50 stands for zero in the data rows.
Some points:
39|62|65|38|46|37|52|60|41|55|61|73|43|63|83|39|52|44|39|30|35|86|53|53|47|60|48|38|37|60|42|37|57|42|35|22|34|39|50|34|57|53|61|71|60|57|56|71
30|45|47|39|29|55|86|61|46|42|43|43|77|52|56|56|69|58|76|60|26|53|64|73|39|68|68|28|62|31|64|50|58|41|73|39|53|65|39|41|28|66|52|22|65|40|36|65
60|50|63|41|30|38|71|60|45|59|74|51|49|55|57|24|43|48|60|61|59|44|57|46|49|36|50|51|33|70|46|98|51|53|54|63|54|63|65|30|69|64|59|56|48|77|54|55
56|61|50|45|58|52|53|54|59|52|71|58|28|94|70|78|40|60|92|50|63|28|62|84|70|61|54|48|58|48|46|47|50|42|40|65|55|51|52|85|44|63|58|33|59|58|36|47
48|57|33|67|51|26|41|49|56|39|41|53|76|46|48|52|63|37|31|46|79|57|54|76|28|27|60|22|40|52|47|60|58|37|37|42|47|72|76|75|60|38|36|38|75|40|56|63
61|58|32|39|68|54|48|42|65|56|50|46|51|57|43|62|65| 1|64|52|41|63|51|56|70|52|43|65|50|48|53|55|84|34|54|68|20|68|48|38|51|38|61|39|34|46|52|40
54|22|71|38|46|58|61|46|55|49|30|43|63|60|43|70|45|55|39|50|72|54|58|33|71|36|54|34|74|56|56|54|43|64|24|48|17|48|47|52|43|59|46|49|42|53|50|43
54|51|57|49|64|37|43|58|76|45|29|50|71|57|59|49|47|46|43|80|60|72|32|36|53|53|35|59|75|22|59|54|45|52|58|51|91|41|47|57|53|48|50|58|73|52|54|39
22|38|43|27|55|61|54|51|47|66|56|33|46|32|38|45|26|63|43|76|32|43|47|66|52|46|64|62|51|47|39|56|38|48|20|45|55|57|55|56|50|21|65|30|42|37|59|69
68|53|35|49|46|49|48|70|64|71|44|68|59|35|54|36|26|61|56|61|50|48|30|68|61|61|41|39|49|35|62|50|27|42|62|63|24|32|39|47|54|33|36|47|50|71|33|65
58|23|52|35|70|59|43|57|51|29|60|23|40|43|51|36|43|51|63|21|49|58|39|37|28|55|39|39|48|43|39|42|73|58|41|65|38|50|36|66|69|70|63|48|56|49|51|74
64|55|59|44|39|54|27|37|43|67|33|46|73|27|60|31|59|39|56|39|60|48|73|54|69|36|45|43|53|51|46|45|57|60|57|52|46|50|54|62|21|66|81|64|53|45|47|49
37|37|58|38|71|48|52|36|70|45|41|29|54|36|43|56|71|45|64|41|33|40|27|55|48|34|57|51|54|52|34|55|21|47|63|52|38|21|58|38|46|68|48|66|51|56|48|55
46|47|36|66|56|37|37|37|32|48|27|43|72|58|55|56|38|50|39|60|29|59|67|75|60|42|61|68|57|53|42|44|41|81|41|57|63|66|52|38|77|63|47|56|38|63|25|43
49|63|28|49|63|54|32|58|31|48|48|57|64|76|51|45|54|70|56|58|74|61|58|24|51|57|57|68|68|57| 6|40|49|44|72|38|41|61|60|50|32|58|15|42|45|57|62|62
43|49|71|60|34|55|37|40|59|29|77|80|60|35|20|45|53|38|78|19|56|76|60|32|42|91|60|37|59|45|49|51| 9|66|41|71|45|62|68|56|62|26|53|53|24|17|55|26
51|46|56|45|59|48|33|50|41|43|48|60|39|43|56|73|41|41|49|45|63|29|36|37|32|34|86|50|52|71|47|57|49|65|68|46|52|30|37|40|33| 9|62|28|59|62|47|35
38|57|58|86|26|85|44|40|21|58|45|29|43|65|32|54|62|38|79|64|87|68|49|58|45|65|52|71|28|55|47|41|27|30|65|45|40|60|32|26|82|39|61|61|90|30|29|31
52|53|55|60|67|35|67|30|52|74|65|58|54|80|30|52|49|48|38|35|47|26|65|48|29|47|21|42|44|36|51|20|66|72|53|45|41|28|71|36|51|35|32|37|51|52|37|58
49|33|32|46|28|58|18|21|27|64|71|57|45|52|71|68|50|44|31|71|55|50|50|33|40|68|40|48|59|69|70|50|63|47|63|47|65|35|59|52|70|65|52|53|38|41|57|72
62|65|42|35|57|69|52|41|50|42|73|52|47|55|47|39|53|60|38|71|48|62|54|55|41|20|61|46|42|42|59|36|50|44|43|54|53|37|42|39|51|47|38|61|42|69|64|30
68|59|71|49|59|51|59|58|30|31|38|72|51|58|51|40|65|55|55|52|46|33|30|64|63|35|56|59|52|31|75|65|56|63|56|52|52|41|44|54|69|44|33|49|36|38|65|68
88|53|30|61|42|47|37|39|67|43|41|66|46|63|43|57|57|74|53|41|18|38|46|26|53|31|56|74|49|53|40|53|44|40|27|48|49|47|43|29|45|56|62|49|68|35|58|50
55|30|68|57|45|48|30|60|64|57|65|45|47|41|54|31|60|48|52|55|51|48|42|54|41|54|61|84|43|64|66|48|51|69|37|56|47|52|59|68|23|62|34|42|52|51|40|58
38|65|43|32|66|36|66|26|52|59|46|39|33|47|53|38|35|63|47|33|57|48|69|53|47|61|43|63|63|58|77|66|58|35|50|58|41|43|23|47|51|36|39|66|68|41|67|48
72|77|57|46|33|50|50|45|30|30|41|42|38|17|45|69|47|59|47|60|47|48|38|55|49|64|40|41|63|47|34|42|71|57|47|56|39|51|77|70|51|51|48|56|62|51|43|48
45|50|51|58|40|46|52|34|61|59|55|28|50|56|38|12|51|42|45|53|55|41|13|59|74|53|41|44|64|82|57|40|70|36|53|48|69|54|55|54|52|43|38|23|47|43|53|45
51|54|47|67|56|69|62|42|51|46|70|48|74|51|61|48|11|34|35|42|22|57|55|26|58|41|66|55|50|48|53|47|54|66|67|35|43|48|37|65|57|66|39|33|64|47|57|43
38|78|50|34|68|33|25|57|31|73|49|38|39|48|32|39|59|49|57|53|50|37|45|30|45|54|31|29|45|36|64|59|29|59|32|29|46|54|30|45|51|71|59|20|50|65|58|46
71|22|28|43|69|63|63|68|17|73|39|51|46|35|21|61|69|43|31|15|43|67|56|44|65|68|56|45|23|42|46|63|60|35|41|67|93|49|49|49|29|39|31|56|62|56|39|53
34|42|60|59|55|50|87|50|24|57|21|65|51|49|75|59|54|65|42|58|34|60|41|41|32|48|29|67|31|65|49|24|47|59|39|85|43|45|45|45|44|53|63|23|50|46|88|37
31|50|31|83|68|50|55|58|38|38|50|49|13|55|52|48|34|46|58|57|56|64|56|60|52|51|61|46|72|34|57|61|63|53|52|50|45|37|75|39|29|63|55|51|42|65|43|46
44|52|30|56|55|70|64|42|70|46|39|56|55|49|50|33|75|44|46|54|57|31|53|47|55|75|55|67|50|58|54|56|49|59|28|14|50|31|51|67|72|47|67|53|58|71|61|46
50|48|48|51|53|39|64|59|56|33|43|63|25|29|39|39|42|33|26|66|62|30|54|41|62|40|60|48|38|52|54|11|31|45|60|60|49|56|33|45|54|71|51|51|55|34|50|74
35|50|44|38|39|41|54|69|55|71|48|41|37|77|38|53|36|75|53|53|45|51|43|39|65|41|78|57|54|34|64|40|66|49|82|50|57|61|75|67|62|49|73|83|53|41|62|67
43|81|66|91|17|58|55|65|48|42|68|27|51|81|36|73|57|30|54|50|36|61|64|58|39|63|48|42|53|49|50|48|28|53|50|68|63|65|23|69|26|31|48|63|48|76|63|82
54|20|77|70|47|12|52|41|41|30|52|58|64|53|21|49|24|47|90|51|42|59|66|47|49|78|39|35|24|58|37|59|32|34|51|43|56|41|41|61|45|34|43|69|15|21|53|18
50|62|46|30|39|49|40|56|51|40|51|14|58|59|73|55|47|54| 8|40|51|37|45|39|60|69|56|48|27|48|60|60|31|32|48|62|42|35|77|48|56|63|46|42|40|47|48|28
50|39|47|42|59|59|50|58|44|32|56|62|55|54|46|52|41|59|40|41|53|34|22|63|39|36|13|61|51|42|62|70|36|37|49|34|43|86|60|53|17|37|62|58|53|47|38|48
59|24|84|49|46|52|41|46|64|69|48|54|41|35|62|61|47|55|34|38|47|31|54|65|47|62|70|57|63|25|28|37|65|25|47|39|58|80|45|34|56|56|51|43|41|81|69|33
82|43|25|46|45|50|56|69|61|67|44|28|36|57|70|52|56|43|47|43|58|51|47|64|30|44|45|41|65|61|45|43|45|66|51|33|52|51|37|43|54|52|43|63|19|25|75|34
31|65|56|50|45|66|31|47|85|52|34|64|43|21|47|63|29|57|58|46|63|64|60|56|52|51|46|38|33|61|50|58|65|66|50|38|70|46|69|31|42|58|36|55|43|46|57|70
64|76|48|53|51|33|73|28|53|42|59|36|49|27|63|55|54|61|56|47|69|59|44|30|57|38|50|59|36|45|56|37|50|51|47|30|55|60|45|53|42|48|66|48|26|59|16|57
45|44|60|26|38|70|49|49|61|43|27|68|31|50|49|34|51|48|44|48|38|67|67|58|37|34|38|60|58|54|38|61|41|41|67|51|68|27|45|63|53|60|58|48|41|52|25|36
25|34|36|42|22|41|35|49|51|30|46|62|40|50|70|47|61|53|61|44|36|31|31|29|55|26|46|25|50|44|56|40|68|50|44|53|58|63|43|46|51|38|13|63|61|57|31|39
37|51|53|71|77|69|44|81|58|49|64|52|65|26|71|57|71|67|56|49|41|34|79|36|48|29|27|50|51|61|47|39|49|33|53|52|58|46|62|54|71|42|57|63|40|45|48|42
46|55|53|47|54|30|56|55|57|51|69|71|61|41|23|60|65|54|18|72|51|46|40|65|54|56|39|47|49|56|28|79|71|71|54|62|33|45|21|36|48|51|59|67|57|41|34|37
There is one direction along which these points spread out most. How many in every 100 of the points above lie lower along it than each point below? Round to a whole number. More than half of the points above lie lower than the first one.
44|52|30|56|55|70|64|42|70|46|39|56|55|49|50|33|75|44|46|54|57|31|53|47|55|75|55|67|50|58|54|56|49|59|28|14|50|31|51|67|72|47|67|53|58|71|61|46 83
38|65|43|32|66|36|66|26|52|59|46|39|33|47|53|38|35|63|47|33|57|48|69|53|47|61|43|63|63|58|77|66|58|35|50|58|41|43|23|47|51|36|39|66|68|41|67|48 62
64|76|48|53|51|33|73|28|53|42|59|36|49|27|63|55|54|61|56|47|69|59|44|30|57|38|50|59|36|45|56|37|50|51|47|30|55|60|45|53|42|48|66|48|26|59|16|57 47
35|50|44|38|39|41|54|69|55|71|48|41|37|77|38|53|36|75|53|53|45|51|43|39|65|41|78|57|54|34|64|40|66|49|82|50|57|61|75|67|62|49|73|83|53|41|62|67 94
45|44|60|26|38|70|49|49|61|43|27|68|31|50|49|34|51|48|44|48|38|67|67|58|37|34|38|60|58|54|38|61|41|41|67|51|68|27|45|63|53|60|58|48|41|52|25|36 28
45|50|51|58|40|46|52|34|61|59|55|28|50|56|38|12|51|42|45|53|55|41|13|59|74|53|41|44|64|82|57|40|70|36|53|48|69|54|55|54|52|43|38|23|47|43|53|45 70
46|55|53|47|54|30|56|55|57|51|69|71|61|41|23|60|65|54|18|72|51|46|40|65|54|56|39|47|49|56|28|79|71|71|54|62|33|45|21|36|48|51|59|67|57|41|34|37 17
34|42|60|59|55|50|87|50|24|57|21|65|51|49|75|59|54|65|42|58|34|60|41|41|32|48|29|67|31|65|49|24|47|59|39|85|43|45|45|45|44|53|63|23|50|46|88|37 66
61|58|32|39|68|54|48|42|65|56|50|46|51|57|43|62|65| 1|64|52|41|63|51|56|70|52|43|65|50|48|53|55|84|34|54|68|20|68|48|38|51|38|61|39|34|46|52|40 15
43|49|71|60|34|55|37|40|59|29|77|80|60|35|20|45|53|38|78|19|56|76|60|32|42|91|60|37|59|45|49|51| 9|66|41|71|45|62|68|56|62|26|53|53|24|17|55|26 0
39|62|65|38|46|37|52|60|41|55|61|73|43|63|83|39|52|44|39|30|35|86|53|53|47|60|48|38|37|60|42|37|57|42|35|22|34|39|50|34|57|53|61|71|60|57|56|71 51
